In the data rows, 50 means zero.
Some points, one per row:
c(55, 28, 42, 55, 40, 57, 45, 39, 56, 51, 59, 52, 59, 59, 56, 57)
c(66, 54, 39, 66, 60, 63, 53, 51, 64, 38, 39, 47, 64, 61, 67, 55)
c(57, 64, 58, 57, 65, 50, 58, 63, 54, 51, 37, 52, 49, 47, 48, 42)
c(39, 63, 61, 39, 54, 32, 63, 66, 35, 59, 47, 48, 36, 30, 36, 50)
c(61, 43, 39, 59, 51, 62, 38, 34, 61, 41, 58, 53, 62, 65, 64, 50)
c(64, 52, 40, 66, 58, 63, 50, 48, 66, 38, 44, 50, 64, 63, 68, 55)
c(36, 26, 44, 47, 37, 56, 42, 29, 55, 52, 60, 52, 56, 57, 52, 55)
c(40, 33, 51, 41, 32, 47, 41, 33, 48, 56, 63, 52, 48, 55, 46, 49)
c(59, 61, 58, 61, 63, 53, 51, 58, 57, 52, 44, 57, 50, 53, 50, 38)
c(32, 57, 61, 34, 47, 28, 60, 62, 30, 61, 52, 50, 34, 29, 33, 50)
c(37, 58, 68, 37, 50, 31, 53, 60, 34, 67, 55, 54, 28, 33, 28, 40)
c(30, 53, 62, 33, 43, 29, 54, 57, 29, 65, 57, 53, 31, 32, 30, 48)
c(53, 65, 63, 54, 62, 46, 56, 64, 50, 56, 43, 55, 44, 45, 43, 37)
c(64, 49, 39, 63, 56, 63, 45, 43, 64, 39, 50, 52, 64, 65, 68, 53)
c(40, 63, 65, 40, 55, 30, 59, 65, 36, 63, 49, 53, 33, 30, 33, 45)
c(54, 41, 30, 55, 46, 61, 50, 42, 58, 35, 49, 43, 64, 60, 64, 63)
c(64, 49, 41, 62, 55, 65, 41, 40, 64, 41, 53, 54, 62, 65, 65, 51)
c(45, 27, 45, 48, 37, 53, 39, 30, 55, 44, 66, 49, 55, 56, 54, 54)
c(35, 57, 58, 35, 48, 31, 63, 63, 32, 57, 49, 47, 37, 30, 36, 53)
c(48, 63, 55, 47, 58, 43, 67, 66, 44, 50, 37, 43, 45, 39, 44, 52)
c(60, 55, 41, 59, 59, 58, 60, 56, 58, 37, 32, 40, 60, 54, 60, 56)
c(58, 47, 45, 59, 51, 63, 34, 34, 59, 49, 58, 57, 54, 62, 58, 45)
c(64, 46, 39, 62, 54, 64, 41, 38, 64, 40, 53, 52, 63, 66, 68, 52)
c(34, 55, 66, 34, 47, 28, 53, 58, 32, 66, 57, 53, 28, 31, 29, 43)
c(51, 66, 64, 50, 62, 43, 60, 67, 47, 57, 40, 52, 43, 40, 41, 41)
c(63, 55, 48, 64, 57, 61, 42, 44, 64, 47, 51, 57, 57, 63, 60, 44)
c(63, 60, 50, 63, 64, 59, 55, 55, 60, 44, 39, 50, 56, 55, 57, 45)
c(37, 61, 59, 38, 51, 31, 63, 65, 34, 58, 48, 48, 37, 30, 36, 51)
c(56, 56, 44, 55, 58, 54, 62, 58, 54, 40, 31, 38, 56, 50, 55, 57)
c(46, 66, 66, 46, 59, 38, 60, 68, 42, 60, 44, 53, 38, 36, 37, 41)
c(50, 66, 61, 48, 62, 42, 63, 69, 45, 55, 39, 49, 42, 38, 41, 45)
c(66, 52, 40, 66, 57, 65, 48, 46, 66, 38, 46, 50, 64, 64, 68, 54)
c(45, 61, 54, 44, 55, 40, 67, 65, 41, 51, 39, 42, 44, 37, 43, 54)
c(55, 41, 30, 55, 45, 62, 49, 43, 57, 35, 49, 43, 65, 60, 65, 63)
c(60, 62, 56, 61, 64, 54, 56, 61, 58, 49, 37, 53, 53, 51, 51, 43)
c(64, 56, 44, 66, 62, 61, 55, 55, 64, 40, 36, 48, 61, 58, 62, 53)
c(57, 50, 57, 51, 50, 54, 35, 41, 56, 58, 61, 58, 48, 57, 51, 35)
Then 40 other points, each followed by its number:
c(59, 44, 30, 60, 49, 66, 47, 41, 61, 33, 48, 45, 69, 64, 69, 60) 0
c(38, 45, 59, 35, 36, 41, 41, 45, 38, 64, 64, 53, 37, 46, 37, 43) 1
c(64, 50, 36, 64, 55, 65, 49, 44, 64, 35, 46, 48, 66, 65, 71, 57) 2
c(31, 54, 61, 31, 44, 31, 58, 58, 30, 60, 54, 49, 34, 31, 32, 49) 3
c(55, 41, 32, 53, 44, 62, 47, 39, 57, 36, 52, 44, 63, 61, 64, 61) 4
c(36, 57, 66, 35, 49, 30, 54, 59, 33, 66, 54, 52, 28, 31, 28, 41) 5
c(56, 43, 47, 54, 47, 58, 28, 34, 59, 58, 64, 55, 51, 62, 53, 46) 6
c(53, 35, 50, 46, 43, 51, 30, 33, 49, 56, 63, 55, 46, 55, 48, 44) 7
c(56, 42, 54, 52, 47, 60, 28, 35, 58, 53, 61, 55, 55, 62, 57, 39) 8
c(59, 43, 31, 59, 47, 66, 47, 42, 61, 34, 49, 45, 68, 64, 67, 60) 9
c(36, 43, 55, 34, 40, 43, 43, 44, 39, 62, 66, 54, 37, 45, 40, 45) 10
c(36, 62, 62, 37, 51, 28, 61, 65, 33, 61, 50, 51, 34, 29, 35, 49) 11
c(38, 60, 67, 38, 52, 28, 57, 63, 34, 66, 53, 54, 29, 31, 30, 44) 12
c(57, 52, 55, 57, 54, 55, 38, 48, 56, 55, 57, 59, 48, 59, 49, 33) 13
c(56, 39, 48, 56, 47, 58, 32, 32, 57, 49, 63, 59, 53, 65, 56, 46) 14
c(61, 47, 44, 61, 54, 62, 40, 40, 62, 45, 54, 56, 60, 66, 64, 50) 15
c(63, 55, 45, 64, 61, 59, 57, 56, 62, 41, 32, 45, 60, 57, 60, 54) 16
c(58, 45, 41, 58, 51, 65, 39, 36, 62, 44, 58, 54, 61, 67, 64, 52) 17
c(40, 43, 59, 41, 38, 46, 38, 41, 47, 61, 66, 53, 41, 49, 40, 43) 18
c(33, 58, 64, 34, 48, 24, 57, 61, 31, 65, 54, 53, 31, 29, 31, 47) 19
c(66, 53, 41, 66, 59, 64, 49, 48, 66, 39, 45, 50, 63, 64, 66, 53) 20
c(66, 55, 45, 67, 61, 62, 49, 49, 65, 43, 44, 53, 60, 62, 63, 48) 21
c(38, 61, 59, 38, 52, 31, 64, 65, 34, 58, 48, 48, 37, 30, 37, 51) 22
c(63, 54, 42, 64, 59, 60, 56, 54, 63, 40, 35, 45, 61, 58, 62, 56) 23
c(52, 27, 42, 46, 36, 57, 41, 34, 55, 53, 62, 52, 56, 62, 54, 51) 24
c(60, 43, 38, 59, 50, 63, 43, 37, 63, 41, 54, 50, 65, 65, 66, 55) 25
c(57, 45, 48, 56, 53, 61, 33, 36, 59, 49, 58, 58, 54, 62, 55, 43) 26
c(52, 40, 32, 50, 41, 59, 50, 43, 53, 37, 50, 42, 62, 60, 59, 64) 27
c(28, 48, 57, 33, 39, 32, 56, 55, 32, 61, 56, 51, 36, 35, 36, 53) 28
c(59, 47, 35, 60, 52, 61, 46, 41, 60, 41, 51, 51, 64, 63, 67, 59) 29
c(65, 53, 46, 64, 58, 64, 45, 46, 64, 42, 47, 51, 61, 63, 62, 45) 30
c(53, 38, 48, 47, 40, 55, 34, 33, 55, 54, 66, 56, 54, 57, 51, 49) 31
c(48, 31, 43, 50, 36, 53, 46, 42, 54, 46, 54, 45, 59, 54, 58, 59) 32
c(63, 55, 42, 63, 60, 60, 57, 55, 61, 37, 33, 43, 62, 57, 62, 55) 33
c(34, 56, 57, 35, 47, 32, 63, 62, 32, 57, 50, 47, 38, 32, 37, 55) 34
c(64, 51, 48, 60, 52, 63, 37, 40, 60, 48, 58, 57, 57, 65, 61, 47) 35
c(51, 63, 66, 52, 59, 45, 52, 61, 49, 60, 48, 57, 42, 44, 41, 33) 36
c(39, 41, 56, 42, 35, 42, 42, 46, 44, 60, 62, 52, 40, 47, 41, 46) 37
c(60, 55, 42, 59, 59, 57, 59, 57, 58, 39, 30, 40, 59, 54, 58, 57) 38
c(52, 37, 37, 52, 44, 61, 42, 35, 60, 41, 57, 46, 65, 61, 60, 58) 39
Which two of these numbered points are nearest to each point below, ignoring the 2 directions in which the first points spread most? Their numbers follow each, nearest first.
c(66, 53, 41, 66, 59, 64, 50, 48, 65, 39, 44, 50, 63, 63, 68, 53) > 20 25
c(64, 57, 46, 65, 63, 60, 57, 56, 62, 41, 33, 47, 60, 56, 60, 52) > 16 23
c(47, 45, 39, 48, 43, 52, 56, 50, 48, 41, 46, 38, 56, 51, 54, 64) > 27 4
c(53, 63, 64, 53, 60, 47, 52, 61, 50, 58, 47, 57, 43, 46, 44, 33) > 36 13
c(63, 49, 42, 62, 55, 66, 40, 39, 65, 41, 56, 54, 62, 66, 65, 50) > 17 15
c(63, 56, 45, 64, 61, 59, 57, 57, 61, 41, 31, 46, 60, 56, 59, 53) > 16 23
c(61, 48, 42, 60, 52, 64, 42, 39, 63, 44, 54, 54, 62, 66, 64, 50) > 17 15
c(61, 47, 42, 60, 52, 62, 40, 39, 64, 44, 54, 55, 60, 66, 64, 50) > 15 21
c(27, 52, 61, 31, 41, 30, 55, 56, 30, 62, 56, 52, 34, 33, 34, 50) > 2 28
c(61, 47, 32, 60, 52, 62, 47, 42, 61, 37, 49, 48, 67, 63, 69, 60) > 22 29
c(53, 38, 35, 51, 41, 62, 46, 39, 58, 38, 53, 45, 62, 59, 59, 57) > 9 4
c(30, 42, 54, 39, 31, 41, 47, 49, 37, 56, 61, 53, 42, 42, 42, 57) > 28 2
c(56, 57, 45, 55, 59, 53, 62, 60, 53, 42, 30, 39, 55, 49, 54, 56) > 38 33
c(53, 51, 60, 52, 50, 51, 36, 48, 54, 63, 61, 61, 44, 55, 44, 32) > 13 36
c(52, 46, 34, 52, 47, 56, 56, 49, 52, 36, 43, 38, 61, 54, 59, 64) > 27 4
c(49, 32, 49, 44, 30, 48, 34, 33, 49, 57, 65, 50, 53, 56, 48, 57) > 37 20
c(54, 65, 60, 53, 62, 48, 56, 62, 50, 53, 42, 51, 45, 44, 45, 38) > 30 5
c(65, 50, 37, 65, 56, 66, 48, 45, 65, 37, 45, 49, 66, 65, 71, 56) > 2 11
c(52, 66, 62, 52, 63, 44, 61, 67, 48, 55, 39, 51, 44, 41, 43, 43) > 21 30
c(45, 41, 51, 44, 40, 53, 39, 39, 48, 50, 61, 52, 48, 54, 52, 45) > 10 30
c(51, 42, 47, 50, 43, 57, 27, 32, 60, 48, 65, 49, 53, 62, 54, 49) > 18 30
c(56, 46, 48, 55, 50, 61, 31, 40, 56, 51, 59, 57, 55, 65, 56, 42) > 26 14
c(42, 44, 59, 42, 40, 45, 36, 45, 44, 63, 64, 54, 38, 47, 41, 40) > 18 1
c(45, 33, 51, 39, 40, 47, 41, 44, 46, 59, 63, 57, 46, 47, 46, 50) > 24 12
c(59, 44, 29, 58, 48, 64, 48, 43, 60, 33, 47, 44, 68, 63, 68, 61) > 0 4
c(31, 54, 63, 34, 44, 29, 53, 57, 32, 67, 58, 55, 29, 34, 29, 47) > 20 12
c(59, 59, 47, 58, 62, 55, 61, 59, 56, 41, 30, 42, 56, 51, 55, 52) > 33 38
c(52, 46, 53, 50, 45, 53, 29, 38, 50, 53, 66, 52, 50, 59, 47, 41) > 8 26
c(43, 44, 42, 45, 40, 49, 57, 51, 46, 44, 48, 41, 53, 48, 50, 62) > 27 4
c(46, 45, 41, 46, 43, 51, 58, 51, 46, 42, 46, 39, 55, 49, 52, 63) > 27 4
c(53, 46, 35, 51, 47, 56, 56, 49, 52, 36, 44, 38, 61, 54, 59, 64) > 27 4
c(37, 58, 67, 36, 48, 32, 54, 59, 33, 66, 54, 53, 28, 31, 28, 41) > 5 30
c(41, 35, 52, 44, 35, 49, 38, 38, 44, 62, 67, 58, 46, 51, 44, 48) > 21 30
c(36, 50, 62, 36, 42, 36, 47, 53, 38, 69, 59, 56, 32, 40, 31, 40) > 1 18
c(40, 40, 56, 37, 38, 42, 41, 41, 44, 59, 66, 58, 41, 42, 40, 45) > 31 30
c(49, 52, 42, 48, 50, 50, 63, 57, 47, 42, 39, 36, 55, 47, 52, 62) > 27 4
c(60, 60, 56, 62, 64, 55, 56, 60, 57, 49, 37, 53, 53, 52, 52, 44) > 21 30
c(57, 59, 59, 59, 60, 54, 47, 55, 56, 53, 49, 59, 49, 53, 50, 36) > 36 13
c(65, 55, 42, 65, 61, 61, 56, 54, 63, 38, 35, 45, 62, 58, 63, 55) > 23 16
c(43, 47, 56, 47, 42, 47, 36, 36, 47, 59, 67, 55, 45, 52, 47, 41) > 35 18
c(34, 40, 51, 36, 32, 45, 46, 46, 40, 57, 63, 53, 46, 44, 43, 56) > 28 3
c(41, 45, 44, 42, 40, 46, 57, 52, 42, 46, 49, 41, 51, 46, 49, 62) > 27 4
c(43, 44, 43, 45, 41, 48, 57, 51, 44, 43, 48, 41, 54, 48, 51, 63) > 27 4
c(50, 47, 37, 50, 47, 55, 57, 50, 51, 37, 43, 37, 59, 52, 57, 63) > 27 4
c(62, 58, 48, 61, 63, 57, 59, 59, 59, 42, 29, 45, 57, 53, 56, 52) > 16 23
c(33, 56, 57, 35, 47, 33, 62, 62, 32, 57, 49, 47, 38, 32, 38, 54) > 34 0
c(53, 65, 59, 53, 64, 46, 62, 67, 49, 52, 35, 49, 46, 43, 45, 44) > 20 25
c(34, 48, 58, 35, 39, 37, 44, 49, 36, 65, 62, 54, 33, 40, 32, 45) > 5 10
c(30, 53, 60, 31, 43, 32, 57, 56, 30, 61, 55, 49, 33, 31, 32, 48) > 3 2
c(60, 56, 44, 59, 60, 56, 60, 58, 57, 40, 29, 41, 58, 53, 57, 56) > 38 33
c(51, 42, 54, 48, 47, 58, 30, 38, 53, 56, 65, 59, 46, 53, 48, 39) > 26 8
c(48, 27, 52, 55, 37, 59, 41, 39, 51, 49, 58, 49, 58, 61, 50, 52) > 24 16
